In the rows, zero is written as 128.
One turn moves each row of this set onto another row. After a few examples, where does it send each row asked below?
gak: [190 125 105 106 116 129 139 127 149 150 137  90 100 101]
medu: [158 128 106 109 134 132 139 151 146 157 153  96 116  84]
sis: [153 137 110 103 133 128 134 121 156 172 151 107 118 114]
Zuvab: [148 136 100 120 111 120 153 135 134 123 128 123 102 102]
fafop: [167 133  84 114 127 126 142 140 158 170 139 116 124 109]
mor: [148 122 106  99 151 142 146 142 130 156 149  99 117  95]
vap: [180 132 109  95 147 146 128 117 135 131 126 115 109 107]
gusak: [147 129 123  93 110 123 156 135 142 143 123 118  95 108]
Pesa: [173 132 113  73 129 138 129 138 153 145 128 108 119  98]
Kebi: [157 134  94 104 109 119 166 131 148 141 145 111  91  86]
vik: [149 131 100 100 137 132 133 120 154 171 151 110 113 114]
manan: [152 138  83 105 138 134 153 120 140 163 136 104 135 114]
mivi: [149 131 111 107 107 134 158 113 115 144 126 123 104  96]
daka: [188 129 103  95 126 140 129 124 149 138 121 102 109  92]
pufur: [150 135  99 114 119 125 156 141 134 122 130 134 105 107]
zaz: [172 122 104 101 144 145 139 115 127 139 140 102  97 121]
Kulod: [186 140 107 110 134 125 159 127 132 136 132  99 127 120]
Bidu: [155 129 101 104 131 130 155 146 140 119 138 131 111 122]
lif: [154 119  87 105 108 147 148 113 128 137 142 113 104  87]
Vov: [162 133 103 112 143 134 155 150 129 155 146 104 134  91]
Tuku: [149 127 100  90 131 134 167 130 133 144 143 126  85 105]
diles: [186 144 111  98 137 132 141 120 141 129 122 104 128 102]
Kisok: [167 132  86 118 133 129 142 145 152 165 138 120 123 118]
Nede: [149 131  80 106 134 139 150 117 139 163 135  97 129 110]
temun: [151 134 126  90 105 121 158 134 146 144 130 119 103 102]
vig: [160 145 107 104 122 119 180 124 128 142 145 126 112  99]
savul: [173 135 101  90 132 152 130 115 124 144 134 117 127  89]
vibu: [146 126 100 102 107 140 157 113 120 142 131 120 102  89]
mota: [172 143  93 102 135 133 128 137 146 120 134 114 131  96]
pip: [164 133 128  86 104 123 162 126 146 152 140 114 119 100]

gak turns into zaz
lif turns into Bidu
manan turns into fafop
Where do these go?
gusak turns into mivi
Nede turns into Kisok
Tuku turns into vig
vap turns into diles
temun turns into vibu
Pesa turns into savul
mor turns into Vov

One turn moves each row of this set onto another row. After a few examples, where does it send each row asked below?
Tefi: [123 123 135 130 116 129 116 140 100 126 134 133 122 124 120 123 107 137
 124 120 134 128 123 126 128 136 131 125  85 125 114 123]
Sut: [125 109 141 132 128 115 128 139 117 114 142 118 118 108 126 129 102 141
 115 128 143 132 118 135 115 125 137 148 132 118 127 131]
migi: [139 132 125 125 125 131 132 137 116 142 113 130 126 141 119 107 135 135
 127 137 127 135 131 101 140 146 139 113 138 115 136 133]
lameg: [129 131 131 118 131 124 131 137 119 124 149 118 127 124 126 117 104 144
 129 134 119 122 127 127  91 127 123 121 109 130 132 115]
zak: [139 125 141 128 131 130 129 130 147 121 126 143 137 109 145  93 116 140
 132 126 143 116  96 137 149 121 126 121 130 114 124 129]
mobu: [140 128 134 144 134 126 155 143 174 127 125 125 131 130 119 146 122 133
 137 129 134 128 121 130 127 135 118 122 146 140 126 134]
vapi: [117 112 139 123 122 136 106 131 151 152 130 134 126 123 128 123 125 126
 137 128 144 120  99 130 112 136 121 130 134 157 131 136]
zipog: [122 125 112 139 125 135 130 147 139 122 140 113 136 142  97 128 111 124
 117 130 117 133 139 121 108 124 114 105 119 134 120 140]
fur: [138 124 132 121 132 126 112 147 155 129 124 138 127 126 133 120 117 118
 129 116 135 127 123 131 125 126 110 122  84 113 137 113]
nofu: [139 129 132 103 140 121  96 146 135 125 136 139 122 127 111 119 129 119
 114 127 130 127 132 126 168 125 121 126 122 135 124 137]
dukid: [152 129 134 120 119 127 113 145 114 118 120 121 128 122 107 122 137 142
 115 121 133 131 127 128 159 126 117 114 102 140 122 147]
vire: [126 132 120 137 122 138 125 131 157 124 140 156 134 133 127 144 135 110
 137 126 126 123 133 120 138 132 112 117 143 142 117 159]
rap: [124 148 128 126 104 118 115 139 122 126 133 146 136 128 115 139 122 103
 134 128 126 136 127 141 129 144 131 125 141 128 132 155]
Kika: [144 137 122 128 128 131 127 120 123 141 130 137 121 136 108 119 131 142
 135 149 147 112 112 134 132 112 106 142 118 114 113 147]
Kitat: [116 112 118 122 118 138 125 126 144 131 138 134 116 140 122 154 122 151
 115 112 148 135 110 139 124 138 120 117 137 120 136 135]
Boso: [114 133 120 135 115 124 124 152 145 125 149 119 147 128 119 130 126 123
 139 116 127 148 136 135 127 148 122 122 131 118 130 163]
sobon: [ 94 127 141 122 134 128 127 112 152 122 134 140 136 129 111 121 144 132
 129 124 126 123 142 118 138 135 137 112 128 133 119 145]
Sevo: [ 92 118 126 128 129 133 128 129 133 122 133 134 132 112 125 117 123 126
 146 137 133 123 149 140 139 142 119 110 127 149 114 153]
dori: [143 142 118 132 111 140 135 140 142 120 126 151 131 120 140 111 120 138
 119 123 132 129  97 123 138 119 109 113 110 114 121 129]
belis: [121 118 123 146 118 129 112 144 145 124 125 133 125 128 108 117 108 148
 128 120 117 110 132 113 105 113 111 130 119 137 121 120]
rugaf: [162 120 134 119 115 124 132 135 135 125 115 138 126 125 129 119 139 124
 116 129 136 122 124 130 164 127 133 122 143 108 128 139]
mupu: [134 108 143 150 116 151 132 131 128 134 111 130 129 119 127 121 119 147
 134 146 139 129 116 136 151 122 127 137 128 107 128 128]
sal: [115 117 142 132 151 125 119 136 119 125 142 111 131 129 114 115  98 126
 134 142 138 126 133 147 126 122 139 124 136 139 120 153]
nid: [148 128 130  92 134 130 127 130 162 123 118 129 122 123 105 110 110 136
 132 139 137 124 117 128 114 132 125 125 119 104 128 140]
Gir: [125 122 145 132 153 132 132 110 140 108 141 120 140 131 131 142 113 143
 127 136 147 146 123 133 122 129 119 113 115 127 132 143]
muma: [148 143 138 107 128 128 116 131 140 139 116 146 128 138 144 108 131 134
 129 121 120 122 130 111 149 126 126 119 106 130 121 136]
Bina: [131 106 135 145 131 138 117 157 135 110 142 129 124 121 103 124 117 146
 120 142 131 106 121 135 121 103 128 133 142 123 123 141]
Les: [130 143 139 132 145 122 145 136 146 127 130 134 119 132 141 150 110 136
 143 131 144 127 120 139 130 131 116 129 123 158 124 138]
damer: [131  98 141 144 117 131 112 150 141 125 126 125 135 118  93 105 115 132
 127 115 127 114 122 127 138 130 141 125 127 110 120 123]
vesog: [121 136 138 113 130 127 141 111 142 121 142 130 137 128 142 131 122 122
 148 118 134 135 131 129 136 146 135 120 143 137 142 152]
Pomol: [138 128 123 152 133 142 122 138 148 137 120 133 127 120 110 132 111 109
 147 129 120 126 116 141 114 111 110 113 139 137 134 145]
Keda: [151 117 139 127 140 118 117 146 127 146 112 130 127 118 118 103 128 141
 131 120 121 129 133 125 136 145 139 101 129 114 113 136]

Bina turns into Sut
Kitat turns into nid
damer turns into sal
Where do these go?
rap turns into migi
Pomol turns into mupu
zak turns into Les
dukid turns into Boso
rugaf turns into vesog

One turn moves each row of this set onto another row. After a few examples, where does it send each row asked below?
rirom: [142 137 140 147 134 115 129 124 126 117 147 123 131 130 126 127 136 131
  92 109]
fafov: [116 137 128 131 130 126 106 145 145 130 146 136 116 127 120 112 153 146
 114 140]
Gog: [130 118 136 150 130 129 135 137 137 115 130 125 121 144 147 144 121 144
 106 152]
vif: [132 110 113 131 132 139 110 140 126 122 134 123 144 132 124 122 161 143
 101 142]
Kirut: [128 130 143 129 134 116 113 127 145 132 132 106 123 116 109 137 113 116
 118 151]
zuva: [125 119 113 140 119 161 126 126 125 140 139 140 112 117 116 122 128 125
 124 139]
Zoda: [114 117 114 120 120 144 122 129 119 121 106 123 136 129 131 144 133 149
 104 137]
taroz: [133 139 141 153 114 127 130 117 120 123 148 118 120 116 125 131 126 130
 126 112]
guv: [125 103 125 129 122 142 100 110 124 128 128 128 133 119 126 107 126 134
 114 146]
pivir: [133 121 114 124 142 127 109 121 145 130 141 118 137 115  99 134 122 118
  95 144]
resaf: [145 123 110 141 119 127 113 137 151 118 146 112 135 120 123 122 113 149
 130 123]
piz: [116 122 130 114 122 139 121 145 127 112 124 123 129 137 129 127 124 141
 147 142]
nug: [125 138 106 138 147 134 127 130 115 130 143 122 135 151 114 144 117 123
 114 131]
Fupo: [118 119 110 134 145 105 129 140 142 123 127 128 120 102 121 141 134 130
 114 126]
difa: [131 136 114 142 156 124 131 139 125 137 126 131 112 147 114 130 120 123
 128 131]
perom: [152 115 124 142 137 135 152 117 139 116 132 128 124 125 134 143 118 137
  97 137]
viniz: [141 133 126 122 113 114 139 135 142 132 142 142 120 126 117 142 103 135
 112 148]
rebip: [151 137 136 114 135 117 135 133 143 136 144 132 138 148 127 132 121 149
 112 150]
Zerek: [142 117 134 139 109 108 121 145 123 144 132 117 123 135 117 121 123 121
 104 130]
fanov: [144 130 116 136 121 133 122 140 160 104 122 110 131 131 109 126 125 145
 115 119]
guzus: [131 120 129 124 149 107 137 123 132 110 129 109 144 114 130 143 132 125
 118 127]
rel: [134 138 112 121 128 146 139 128 123 118 130 155 131 122 105 131 145 134
 120 123]
zamip: [125 137 131 137 126 153 120 107 118 145 133 120 123 122 129 135 140 154
 105 137]
bofa: [123 124 127 113 119 121 122 125 119 119 113 155 128 137 125 110 133 135
 121 137]
lusos: [115 145 131 116 125 125 125 124 132 126 118 132 125 114 115 132 151 158
 113 121]
Dit: [120 120 134 153 115 120 137 123 143 117 142 134 139 135 110 127 145 123
 121 156]
mese: [152 123 136 126 109 127 135 125 122 125 119 117 133 136 104 117 129 115
 119 121]
sina: [135 123 131 143 127 121 150 120 145 141 145 123 141 128 112 127 156 137
 124 147]
bini: [130 139 132 117 144 133 107 114 139 135 133 146 118 120 126 111 121 151
 122 138]
leged: [140 138 140 124 147 158 118 122 132 118 134 114 133 130 121 130 134 153
 134 139]

Zoda turns into guv
Gog turns into pivir
Dit turns into nug
Where do these go?
zuva turns into leged
guzus turns into Zerek

One turn moves each row of this set onto another row. After a few examples, where does it send each row asked below?
govup: [123 133 141 147 120 104 119 119 152 129 146 143 106 109 132 120 122 120
 121 115 146 104 115 124 133 114  91 125 140 133 104 105 107 146 130 120]
rek: [123 136 138 129 118 100 120 119 133 134 137 153 110 105 132 116 153 141
  91 131 148 109 123 120 125 119 164 128 138 121 110 111 102 120 114 125]
dotov: [138 141 125 125 109 100 120 130 143 132 128 142 106  96 128 138 152 142
 128 111 132 128 125 110 134 118 144 128 101 156  99 118 113 148 124 143]
razuf: [146 126 147 131 114 119 112 115 149 132 150 157 119 106 133 132 114 141
 154 127 123 118 147 134 126 122 119 112 120 137 105 117 117 116 133 137]
mov: [133 118 142 119 119 100 112 112 142 129 137 127 128  99 127 122 129 103
 117 123 115 143 125 138 128 108 133 105 132 136 105  98 112 161 145 123]
Pufo: [150 125 130 114 102 111 123 124 133 126 149 172 108 113 130 117 113 140
 134 128 138 130 150 126 127 117 120 122 107 131 114  97 128 130 134 137]
Peban: [125 148 139 127 120  99 105 117 135 131 119 143 115 105 129 126 151 151
 155 131 125 132 132 119 133 119 148 111 134 174 105 112 109 142 126 134]
zezon: [107 120 152 127 129  92 138 114 133 125 132 148 120 107 136 120 148 151
 155 141 138 137 125 127 126 105 145 119 148  91 109 100 114 122 130 123]
tago: [123 128 146 130 134 112 124 101 130 125 138 147 134 120 123 114 146 125
 115 129 152 113 114 118 123 115 158 110 134 121 114 101 101 164 110 134]
tes: [116 133 139 128 135  99 134 126 151 119 165 147 102 109 127 124 126 176
 139 137 160 126 113 109 120 100 143 123 128 140 115 123 103 141 141 131]
fes: [122 126 136 133 119  97 145 118 143 127 139 155 109 107 133 122 154 150
 139 129 136 137 126 122 121 112 147 123 132  83 104 100 113 118 120 120]
Nabor: [110 116 149 118 127 100 127 109 123 138 121 147 144  95 124 127 149 144
 123 134 157 114 116 119 135 115 151 134 143 123 107 112 125 151 140 122]
luva: [110 133 146 109 126  87 111 141 121 119 125 141 109 112 134 122 119 143
 137 132 133 125 118 123 136 107 149 116 138 163 118 125 114 152 129 143]
rulut: [118 114 149 129 130  91 149 117 134 120 131 145 109 121 127 120 132 130
 129 127 126 132 120 114 123  99 136 116 135  86 112  94 102 142 125 136]
zifa: [126 141 128 128 108 105 124 103 144 110 139 147 127  91 127  87 133 145
 131 141 154 137 119 140 139 134 133 130 127 129  95 105 112 125 154 132]
domoz: [130 120 133 139 131  98 132 101 138 137 113 145 124 110 116 123 140 145
 110 133 122 109 119 114 125 133 147 128 154 133 102 117 107 138 131 110]
lomul: [129 127 112 120 121  98 127 139 137 116 140 145 101 111 123 126 128 144
 139 124 141 125 104 129 123 125 153 117 116 148 116 127 120 161 114 139]
dilog: [117 137 149 143 120 105 114 116 144 130 142 147 115 110 134 117 122 121
 126 114 147 110 118 122 135 110  91 122 146 137 104  98 108 151 131 119]
sos: [120 145 140 131 124 104 129 118 146 131 151 157 110 105 128 123 139 184
 140 125 151 142 125  97 122 102 138 126 131 150 101 104 104 140 143 122]
zel: [137 121 134 123 118  96 114 119 149 127 141 128 112 103 127 120 124 105
 103 125 107 137 125 140 126 114 136 105 133 135 107 107 107 146 140 121]
Lom: [130 137 136 127 121 103 129 113 149 132 150 144  91 102 111 128 121 156
 133 118 141 137 109  98 112 113 141 128 127 133 100 111  84 154 150 145]
Zunel: [124 123 154 136 128  92 146 108 143 131 120 144 114 114 125 128 146 134
 134 129 113 131 135 108 131 104 130 118 138  96 104  97 101 129 136 127]
Led: [138 108 144 117 116  99 111 109 126 123 141 148 111 101 137 120 111 142
 151 145 136 121 141 134 124 110 117 127 124 145 115  99 116 118 146 152]
gupo: [122 145 131 123 111 105 124 110 144 105 145 151 124  99 128  82 126 142
 128 145 157 134 120 144 141 133 138 124 129 125 102 109 112 127 149 132]
Goza: [119 150 156 117 128 103 124 119 147 134 145 152 104 115 110 123 114 156
 141 129 138 135 125 100 126 108 143 114 142 138 110 119  89 155 156 136]
diz: [135 110 138 123 112 114 112 120 125 121 149 159 116 109 140 119  96 144
 150 116 133 132 123 135 110 118 120 118 129 134 104  97 120 135 123 143]
Pimam: [127 126 128 120 119  94 107 125 137 123 161 137 124  97 152 112 148 133
 127 139 147 141 132 149 127 103 143 113 130 135 113 105 125 134 122 100]
fet: [131 116 121 123 118  90 112 121 140 128 151 133 126  87 147 120 148 140
 130 137 139 140 129 147 127 111 136 124 132 138 106 110 131 132 133  94]

rek turns into domoz
Pimam turns into zel
Where do these go?
tes turns into Lom
diz turns into Pufo
Zunel turns into zezon
gupo turns into govup
luva turns into lomul

